Here are some numbered points:
[-19  -2 -44 -28   3 -43  15  46 -51  -8 -57 -59 -30  27  36  30   3  55
 -19 -30 -13 -15  33 -16] 0
[-58 -19   2 -23   0 -12 -53 -17  12 -14 -13 -18   3 -27 -55 -59  22 -32
 -23 -14 -32 -17 -35  35] 1
[-43 -10  22  70   9  47 -63 -34  54  23  53  50  58  37 -37 -57  35 -50
  73  31  18 -40  44  -8] 2
[ 46 -31 -14   0 -51 -30 -43  17 -39  47 -14 -37   9  18 -27 -50 -51 -11
 -67 -35  14  47   4 -30] 3
[-49  20  11  52 -41 -26 -46 -50  43 -29  60  27  45 -57 -32 -44 -28 -21
  40   0  16 -42  11   5] 4
[ 42  -3  25 -31  40 -75  17   4 -49  40 -39   2  13  43   3  42 -44   2
  41   6  23 -42 -27  21] 5
[-71 -94 -74 -50  25  66 -89 -24 -59 -77 -47 -64 -76 -67  77 -53  70 -56
 -66 -44 -27  69 -81  68] 6
[ 28  -2  29 -50  -8  70  25 -10  36  -9  32 -29  -4 -28  58   5  64  46
  52  17 -43  51 -20  63] 7
[-37 -52 -56 -24 -27 -27 -53  -5 -43 -37  35  38  33 -11  -3 -35 -29 -51
  29  13  43 -49   5  21] 8
[-56  57  43  73 -42  40  53  52  65   2  50  35  -2  21  -5 -25  21  29
  58  37 -42 -25  15  -9] 9
[-18 -14 -20 -45 -22 -22 -11 -61 -50 -16 -56 -27 -44  39 -25  36 -41 -17
 -64 -59  16 -32 -56 -43] 10
[ 34  -3  24 -44 -56   2 -18 -45 -40   3 -28 -32 -51 -26  20  14 -17  -4
 -47 -52 -23  -1 -18 -29] 11
[-36  -6 -26 -23  21 -51  -7  13 -41  -6 -22  19  40 -57  24 -22  -1  -7
 -10  43  29  -2   6  32] 12
[ 39  58  44  66  36 109 -47   9  78  34  75  49  37 -29  61 -43  88  39
  84  73 -43  81  50  71] 13
[ -4  62 -24  -8  35 -52  -7 -21 -23  -5 -34 -43  18   3 -33 -40 -33 -20
  -8 -48  10  -5 -27 -18] 14
[-15  -5  34 -38 -39 -50 -25 -59 -20 -26 -46 -23 -52  26  16 -45 -23  34
 -53 -50 -11 -37  29  10] 15
Which three points above are nearest to each new point, looking only along the 8 directions in which the numbered points spread most? Their numbers follow each, nearest first.
[ 26 -26   5 -34 -18 -14  25   2 -32  -1  26  -5 -55 -15  14 -21 -27 -17
 -80 -47 -21 -50  -1 -50] 15 11 10
[ 12 -18  -8 -30 -16 -35 -34 -48  42 -14  59 -23  46 -29 -28  32  -8  19
 -15 -12 -48 -49   3 -43] 15 1 4
[-26   8  40 -44 -25  -6 -54  20  37 -32 -31 -29  67 -39 -38 -49 -34 -28
  19 -47 -48 -57 -18  35] 1 14 4
[ 30   6  33  15 -10  82 -66 -42  68 -31  10  17 -13 -67  77   7  94  35
  26  43 -31  77  22  34] 7 13 1
[  8  32   8 -37 -17 -32  15 -27  -4  -8 -35 -15 -46 -28  -1  11 -58   2
 -41 -25 -33 -33 -38 -39] 15 11 10
[ 12   8  37 -28   6 -17 -69   7  21  39 -27 -19  57  39 -45  11 -20 -31
  24  65  19 -53 -10 -47] 5 14 8
[-14 -53  26 -39 -11 -10  57  10 -13 -37  -2 -29 -62 -15  15  38 -40 -29
 -39 -23  11   3 -41 -46] 15 11 10
[ -5 -38 -15  -3  -8 -43  38  -6 -39 -13 -41   4 -17  51  -5  38 -36 -23
 -51 -36 -15 -17  23  -4] 0 10 15
[ 37 -44  11  42  44 -36  13  -6 -35   1 -60  32 -17  32 -47  -4 -37  -2
 -38 -59   0 -45   8  11] 14 10 5
[-67 -12 -12 108  94 106 -40  58  82  39  82  61  66 -16  68   3 102  26
 113  84  36  70 -43  94] 13 2 7
[ 28  28 -50 -49 -13 -50 -22  33 -31  56 -48 -31  27  27  20 -10 -29  -5
 -55 -28 -29 -24  12 -44] 3 0 14
[-37 -17  25  41 -13  -6  27   4 -34 -55 -15  46 -30  45  58   6 -26 -22
 -48  17  17 -19  39  23] 0 15 12
[ 24 -25 -18  40  46 -47  59  18 -56  22  21 -30 -34 -15  39  12 -31  38
   9 -30  54  15 -26  15] 0 5 12
[ 48  54  23  79  58 111 -43 -17  35  15  62  28  52 -28  77  11  89  51
  68  33  40  92   9  83] 13 7 2
[ 31  11  29  72 -23 -15  41  22  32  44   9  -2 -27  -2  26  15  17  23
  -7  -5 -17 -25  -1 -54] 9 15 0
[ 54 -46  11 -42  57 -51  53  -2 -29  36 -57  37 -53  50 -28  25 -37 -15
 -11 -28   3  -9   1 -21] 5 10 0
